Every row has a hidden score from 0 to 40. What is each row's score? 20 is about the middle. The score is a weighted sum of the row's numbers plus the product of two more (or one squared), each taken from its middle value.
[ 0.9 -0.5  1.   0.5  0.2 -0.1 -0.3  0.5  0.1  0.2 -0.1  0.7 -0.5 -0.9
 -0.2 -0.7 -0.6]: 21
[-1.1 -0.3 -1.8 -0.9 -0.3  0.7  2.2  0.   0.7  1.4 -1.2  1.1  1.1  0.2
  0.8  0.6 -0.1]: 23
[ 0.3 -0.4  0.7  0.6  1.  -0.3  0.4  0.7  0.7  2.4 -0.1 -1.1  0.5 -0.4
 -0.9 -0.4 -1.5]: 27
[ 0.9  0.7  0.2 -0.2 -0.2 -0.6  0.5  0.6 -0.6 -0.1  0.2 -0.1 -0.5 -0.4
 -0.2 -0.5  0. ]: 18
[ 0.7 -0.3  0.  -0.3  0.1 -0.4 -0.7  0.5 -0.2  1.2 -0.3  1.3 -0.2  0.2
  0.8 -1.  -1.4]: 21
[ 0.3  1.4 -1.7  1.4  0.8  0.9  0.9  0.7 -1.   0.3 -1.8 -0.7  1.3 -1.1
 -0.2 -1.4  0.6]: 25
[ 0.6  0.4  0.3 -0.1  0.1  0.   0.4  0.2  0.2  0.9  0.1 -1.1 -0.3 -1.1
 -0.7  0.   0.1]: 20
[-1.3  1.   0.3  0.7  0.8  1.9  0.8  0.7 -0.7  2.2 -2.7 -0.9 -0.1 -1.3
 -0.8 -0.9  1.3]: 25
[ 0.4 -0.1 -1.5 -0.8 -0.4  0.   0.4  0.   0.2  0.6 -1.   0.6 -0.2  0.4
  1.   0.1  0.8]: 22
[-0.6  0.8  1.  -0.4 -1.7  0.  -0.9  1.7  0.1  1.7 -0.6  0.3  1.6  1.7
  0.9  1.1 -0.1]: 21
[ 0.1  0.   0.   0.1 -0.3 -0.1 -0.1  0.   0.2 -0.2 -0.6  0.2 -0.4  0.
  0.1  0.   0.1]: 19
[-0.7  0.5  1.3 -2.   1.7 -1.1  0.2 -0.9  0.5 -0.3 -0.2 -0.1 -0.4 -0.3
 -0.1 -0.8  0.3]: 19
[ 1.2  1.2  0.3 -0.3  1.7 -0.3  1.1 -0.7  0.4 -1.4  2.8  0.3 -3.2  1.5
 -0.4  1.3  0.8]: 15
[ 0.1 -0.1  0.1  0.1  0.4 -0.1 -0.2 -0.2 -0.2 -0.1  0.1  0.7 -0.4 -0.1
  0.5 -0.2 -0.1]: 19
[ 0.7  0.4  0.7  0.4  0.6 -0.9 -0.5  2.1 -0.2 -1.   1.3  0.2  1.  -0.4
 -1.5 -0.8 -0.5]: 18
[-0.5  0.3 -2.3 -1.2 -1.   1.2 -0.2 -0.3 -1.6 -0.6  0.8 -0.4 -0.6 -0.9
 -1.3  1.8  0.7]: 20
[ 0.2  0.1  0.1  0.   0.  -0.3 -0.1  0.3  0.1 -0.3 -0.2  0.1 -0.2 -0.2
 -0.2 -0.2  0. ]: 19
[-0.2  0.   1.3  0.2  0.5  0.8  0.8  0.2 -0.6  1.6  1.1 -0.1  0.9 -0.5
 -1.2 -0.2  0. ]: 29
[ 0.4  0.  -0.2 -0.5 -0.8 -0.2 -0.5  0.5 -0.3 -0.3 -0.1  1.3 -0.5  1.1
  0.3  0.1  0.5]: 18
[ 0.1 -0.3 -0.4 -0.2 -0.2  0.  -0.2  0.3 -0.1 -0.2 -0.3  0.6 -0.5 -0.3
  0.3 -0.3  0. ]: 20
[ 0.3  0.5  0.6  0.7 -0.1  0.5  0.4  0.4 -0.6  0.4 -0.3  0.   0.7 -0.9
 -1.1  0.2 -0.4]: 22
[-0.9 -0.3  0.7  0.  -0.7  1.7 -2.4 -0.3 -0.5  0.2  1.5 -0.6  1.7  0.4
  1.4  0.1  1.5]: 23
[ 1.1 -1.7  3.  -0.4  1.2 -0.2 -1.5  0.9  0.5 -1.1  1.8  2.1 -1.  -0.5
  2.2 -2.3 -2. ]: 23
[ 0.3  0.7  0.3  0.5 -0.1  0.  -0.3  0.  -0.2 -0.1 -0.2  0.1 -0.5 -0.1
  0.2 -0.5 -0.3]: 18
[ 0.5  0.6 -1.  -0.4 -0.2 -0.3  0.2 -0.4  0.3  0.2 -0.2 -0.1  0.3  0.3
  0.2  0.3  0.5]: 19
[ 0.6  0.6  0.   0.6 -3.2 -3.1 -2.4 -1.1 -0.8 -0.7 -2.8 -2.   0.5 -0.2
  0.1  0.   0.1]: 22
[-0.1 -0.5  0.   0.1 -1.1  0.  -0.3  0.4 -0.1  0.4 -0.7  0.8  0.3  0.7
 -0.5 -0.3  0. ]: 20
[-0.1  0.   1.2 -1.4 -0.3  1.1  1.5 -1.5  0.   1.8  0.   0.3  1.5 -1.6
  0.1  0.8  2.7]: 35
[ 1.2 -2.7  4.6  0.   1.8 -1.  -1.4  0.2  0.9  0.4  1.6  3.5 -1.5 -1.5
  3.8 -2.5 -2.3]: 35
[ 0.5 -0.5  0.4  0.6  0.2 -0.4 -0.5  0.5  0.2  0.1  0.1  0.6 -0.6 -0.4
  0.3 -0.6 -1.1]: 19
[-1.3  0.1  1.2  0.7  1.4  1.   2.4 -0.9 -1.2  1.   0.6  0.3  0.1  0.2
 -2.1 -2.9  0.8]: 25
[ 0.4  0.8 -0.2 -0.2 -0.3  0.3  0.6 -0.5  0.4  0.2 -0.1 -0.4  0.4 -0.2
  0.2  0.7  0.6]: 19
[ 0.  -0.3 -0.2  0.2  0.1 -0.4 -0.5 -0.2  0.1 -0.1 -0.3  0.8 -0.4  0.4
  0.4 -0.2 -0.4]: 18
[-1.1  0.2 -2.7 -0.5  0.7 -2.5 -0.9 -0.3  0.4  0.6  0.8  0.8 -1.6  1.2
  2.   0.8 -2.6]: 30
[ 0.  -0.3  0.   0.1 -0.4  0.4  0.4  0.   0.9  0.2  0.  -0.1 -0.1 -0.2
  0.2 -0.2  0.2]: 19
[ 0.2 -0.2  0.  -0.2  0.1 -0.3 -0.3  0.1  0.  -0.1 -0.1  0.4 -0.3  0.1
  0.4 -0.2 -0.2]: 19
[ 0.2 -0.1 -0.4 -0.1  0.   0.6  0.   0.6  0.1 -0.7 -0.1 -0.7  0.7 -0.3
  0.2 -0.7  0.2]: 20
[ 2.1 -0.1  1.7  1.   1.3 -1.1 -1.   0.7  0.6 -0.6  0.6  0.3 -0.4 -0.5
  0.2 -1.  -3. ]: 17
[-1.4 -1.1 -0.5 -0.6  1.  -0.8 -0.5  1.1 -1.3  0.5  1.9 -1.7  0.  -0.2
 -0.1  0.6  0.5]: 22
[ 1.5  0.3  0.  -1.2 -1.2  0.3  0.4 -0.8 -0.5  0.7  0.3 -1.1  0.1 -0.4
 -0.1  1.4  1.5]: 22
[-0.1  0.  -0.4  0.4 -0.1  0.3 -0.1  0.5  0.1  0.  -0.1  0.7  0.3 -0.2
 -0.2 -0.3 -0.3]: 19
[ 1.3 -2.   1.7 -0.1  0.2  0.  -2.3  0.4  0.9 -0.1  0.8  2.3 -1.7 -0.1
  2.3 -1.6 -1.5]: 22
[-2.2  0.3 -0.2 -0.8 -0.6  0.1  0.8  0.8  0.2  0.3  0.   0.5 -0.1 -0.1
  0.5  1.1  1.1]: 26
[ 1.   1.3  2.1  1.   2.3 -0.3 -2.1  1.8 -0.4 -0.1  2.   1.3  0.2 -0.8
  3.2 -1.9 -1.9]: 28
[ 0.7 -0.1  1.5 -0.4  0.7  1.4 -0.2 -0.7 -0.7  0.8 -0.3  1.6 -0.3 -0.5
 -0.3 -1.2  0.4]: 32
[ 0.9 -0.4  0.3  1.  -0.6 -1.6  0.5 -0.7  0.3  1.6  0.3  2.6  1.2  1.
  0.3 -1.5  0.3]: 18
[ 0.4 -0.6  0.  -0.5  0.4 -0.2 -1.2  0.6  0.3 -0.1  0.4  0.4 -0.7  0.1
  0.8 -0.1 -0.8]: 19
[ 0.4 -1.5  0.   0.3  0.2  1.9  1.2 -0.5  0.4 -0.2 -1.6  1.3 -1.1  0.6
  0.4  0.7 -0.2]: 22
[ 0.3 -0.4 -0.6 -0.7  0.4  1.8 -0.6  0.4 -1.3 -1.1  0.1  0.5 -0.6  0.2
  1.4  0.7  0.1]: 20
[-1.6 -2.8  1.8  0.8  0.3  1.   1.5  0.5 -0.2 -1.8 -0.7  1.2  1.6  2.9
  1.5  1.7 -1.3]: 25
[ 0.2  0.5  0.1 -1.1 -0.2  0.3  0.3  0.4  0.2 -0.8 -0.6  0.7  0.  -0.2
 -0.5  1.1  0.9]: 20
[ 0.2 -1.6  0.7  2.6  0.7 -1.8 -1.9  0.5 -0.8  0.3 -2.2  1.2 -0.4 -0.5
  0.7  2.4 -3.5]: 27
[ 0.9 -1.3 -0.5  1.1 -0.1 -0.4 -1.  -0.6  0.1  0.5  0.   1.6 -0.9  0.3
  0.5 -1.3 -0.5]: 18
[-0.2  0.5  0.9 -0.2 -1.3  2.8  1.2 -0.2  0.9 -0.1  0.1 -1.2  3.1 -1.9
 -0.2  3.7  1. ]: 30
[ 0.4  0.6 -0.4 -0.1 -0.2 -0.2  0.4  0.1  0.1  0.8 -0.3 -0.5  0.4  0.3
 -0.2 -0.4  0.1]: 17
[ 0.   0.2 -0.4  0.  -0.4 -0.2  0.   0.1  0.2 -0.6 -0.1 -0.3 -0.1 -0.5
  0.2  0.4  0.4]: 22
[ 0.8  0.2 -0.2  0.  -0.2 -0.1  0.1  0.   0.3  0.1 -0.5  0.2  0.2  0.
 -0.3 -0.2  0.1]: 18
[ 1.5  2.4  0.5 -0.3 -0.9  0.7 -0.3 -1.1 -0.3 -2.5  0.6 -3.3 -0.1 -0.4
 -1.7  2.9  1.8]: 13
[ 3.   0.2  2.   2.4  0.3 -1.  -1.9  1.7 -0.7 -1.9 -0.6 -1.4 -0.1 -1.7
 -2.2 -0.3 -4.4]: 24
[-0.9 -0.3  0.9  0.5  1.4  1.5  1.2 -0.2  0.1  0.7 -0.4  0.2  1.1 -0.8
 -1.3 -0.8  0.1]: 29
[ 0.3  0.  -1.1 -0.8 -0.1  0.  -0.7  0.3  0.3 -0.9  0.3 -0.7  0.1  0.4
 -0.4  0.1  1.1]: 19
[ 1.7 -1.4 -1.6  0.3  1.   2.3 -1.9 -0.4 -1.4 -0.9  2.  -0.8 -0.7 -0.8
  0.4  1.8  2.2]: 20
[ 0.4 -1.1  0.  -0.5 -1.6 -0.5  0.  -0.8 -1.   0.4  0.8  0.7  0.  -0.4
  0.3 -0.6 -1. ]: 29
[ 0.6 -0.8 -0.4  0.1  0.4 -0.9  0.   0.2  0.3 -0.1  0.   0.7 -0.2  0.
  0.1 -0.6 -0.5]: 19
[-0.1  0.5 -0.2  1.4  0.4  0.4 -0.2 -0.6  0.6 -0.8 -0.5  1.  -0.3  0.1
 -0.9  0.9  0.2]: 16
[ 0.3 -0.2 -0.2 -0.1 -0.4 -0.2 -0.2 -0.5  0.1 -0.6 -0.2  0.5 -0.3  0.1
  0.4 -0.1  0. ]: 18
[-0.3  0.6 -0.3  0.3  0.4  0.2  0.3  0.4 -0.4 -0.1 -0.3 -0.3 -0.7 -0.1
 -0.6  0.4 -0.1]: 17
[ 1.4 -0.1  0.5  2.6  0.1 -1.2 -0.2  1.2 -1.  -1.3 -1.3 -0.9 -0.8 -1.7
 -1.3  0.2 -1.9]: 19
[ 0.4 -0.1 -0.4 -1.3 -0.8 -0.7 -1.3 -0.4 -1.5 -0.7  0.9  0.2  0.9  0.2
  0.6  0.  -0.2]: 21
[ 0.4  0.2  0.1  0.2 -0.1  1.3 -0.4  0.2 -0.2 -0.5 -1.1  0.6  0.2  0.5
  0.2 -0.3 -0.5]: 18
[ 0.4  0.3  0.3 -0.2 -0.3  0.2 -0.2  0.3  0.   0.4  0.   0.7 -0.8  0.2
 -0.1  0.1 -0.5]: 17
[-2.1 -1.3 -0.5 -0.8  1.2  0.   0.6  0.2 -0.5 -0.7 -0.4  0.8  1.7  2.2
  0.8  0.8 -0.1]: 19
[ 1.1  0.9 -1.3  0.6 -1.4  0.3  0.6 -0.1  0.3 -1.3 -0.8 -1.5  0.2 -0.5
 -0.8  0.   0.6]: 20
[-1.7  0.2  0.4  0.9 -0.8 -0.2  0.3  1.9 -0.4 -0.1 -1.3  0.9  0.6  5.
  0.9  1.4  0.4]: 16
[ 0.2  0.2 -0.4 -0.2 -0.2 -0.3 -0.2  0.2 -0.1 -0.7 -0.1  0.2 -0.1  0.2
 -0.1  0.2  0.2]: 19
[ 0.5  0.3  0.   0.6  0.4  0.1 -0.1  0.2 -0.5  0.4  0.2  0.1 -0.1 -0.4
 -0.1 -0.5 -1. ]: 18
[ 0.7 -0.3 -0.2  0.2  0.2 -0.1 -0.4  0.2  0.4  0.1  0.   0.7 -0.4  0.2
  0.6 -0.3  0. ]: 19
[ 1.3 -2.3  0.7  1.1 -0.7  0.  -0.1 -0.3  1.   0.3  0.6 -0.6 -1.6  0.4
 -0.1 -0.8 -1.6]: 22
[ 0.8 -0.1  0.4  0.9 -1.2  0.9  0.2 -0.3 -0.6  0.  -0.8 -0.5 -0.6  0.1
 -0.4  0.   0.4]: 19
[-0.5  0.5 -0.6 -0.2 -0.2 -0.5  0.2  0.2 -0.3  0.2 -0.4 -1.1 -0.2  0.2
 -0.3  0.4 -0.1]: 18
[ 0.7  0.7 -0.7 -0.4 -0.8  0.4 -0.3  0.6  0.3 -0.4  0.1 -0.2  0.2 -0.2
  0.4  0.7  0.6]: 23
[-2.  -1.6 -0.2 -1.   0.1  1.7  1.3  1.  -0.8 -0.3 -2.   0.8  0.8  3.1
  2.2  1.   0.3]: 21
[-2.9 -1.8  0.  -0.9  0.7  1.1  2.8 -0.8  0.5  0.3  1.  -2.1  1.8  1.2
 -0.5  0.   1.4]: 24
[ 0.3 -0.2  0.5  0.1  0.6  0.  -0.4  0.3 -0.2  0.3 -0.5 -0.1  0.  -0.1
 -0.5 -0.5 -1.1]: 22
[-0.1  0.3 -0.6  0.1  0.  -0.2  0.2  0.5  0.3 -0.6 -0.4  0.5 -0.1 -0.2
  0.9 -0.4  0.1]: 25
[-0.1  0.1 -0.5 -0.1  0.3 -0.4  0.4  0.   0.3  0.6 -0.5 -0.6  0.  -0.4
  0.1 -0.6  0.3]: 20
[ 0.2  0.3 -0.8 -0.4 -0.9 -0.8  0.7  0.4  0.4 -0.6 -0.6  0.3 -0.1 -0.6
 -0.3  0.4 -0.6]: 21
[ 0.2  0.3 -0.1  0.  -0.1  0.   0.3  0.   0.1 -0.1  0.   0.3 -0.1 -0.3
 -0.1 -0.1  0.1]: 19
[-0.8 -0.7  2.5 -0.6  0.   0.6 -1.4  0.9  0.8 -0.2  1.5  0.5 -1.2 -1.
  1.8 -0.1 -1.7]: 24
[ 0.2  0.5 -0.6 -0.3  0.4  0.1 -0.9 -0.1  1.  -1.   0.1  1.  -0.4  0.6
  0.6 -0.2  0.8]: 23
[ 0.6 -0.9  0.2  0.9  0.   1.4  1.  -0.9 -0.3 -0.2 -0.5  0.6 -0.5 -0.4
 -0.4  0.  -0.2]: 23
[-1.2 -1.3  0.2  0.6  0.6 -1.9  0.1 -0.4 -0.2  0.3  0.3  1.3 -0.3  0.8
  0.8 -1.2 -0.6]: 19
[ 0.8  2.3  0.8 -0.3 -0.5  0.6 -0.4 -0.2 -0.8 -0.7  0.2  0.3 -0.9 -0.1
  0.3  0.   0.1]: 17
[-0.1  0.8 -3.8 -2.1  2.3 -2.9 -2.5 -0.9 -0.4  0.8 -1.5  1.7 -1.5  4.3
  2.  -2.8 -0.8]: 23
[-0.2  0.1 -0.2  0.1  0.6 -0.2  0.9  0.3 -0.4  1.   0.9 -1.3  0.1  1.
 -0.6 -0.7  0.7]: 15
[ 0.5  0.5  0.7  0.3 -0.6  0.5 -0.5  0.9 -0.8  0.5  0.5  0.   0.  -0.3
 -0.7 -0.7 -1. ]: 20
[ 0.3  0.3 -0.1 -0.1 -0.1 -0.7 -0.2  0.1  0.1  0.1  0.   0.1 -0.3  0.2
  0.2  0.3  0. ]: 18
[ 1.1  0.8 -1.8  0.4 -1.2 -1.5 -0.9  0.  -0.5 -1.6  0.4 -1.7 -1.6 -0.2
  0.1  0.3 -0.2]: 29
[-0.4 -0.1 -0.1 -0.2 -0.1 -0.2  0.1  0.2  0.4  0.1 -0.3 -0.1 -0.7 -0.3
  0.3  0.   0.3]: 20
[ 0.9  0.5 -0.1 -2.2 -1.6 -1.4  0.8 -3.5 -0.3  4.3 -0.4 -3.  -0.7 -0.3
  2.4  0.4  3.8]: 26
[-0.7  0.3  0.4 -0.3  0.1  0.2  0.6 -0.1 -0.4  0.5  1.4 -1.2  0.1  0.5
 -1.3 -0.8  0.2]: 17
[ 1.1  0.4  0.   0.7  0.7  0.3  1.1  1.3  1.   0.2 -1.3  0.1  0.3 -0.7
  1.  -1.   0.7]: 27
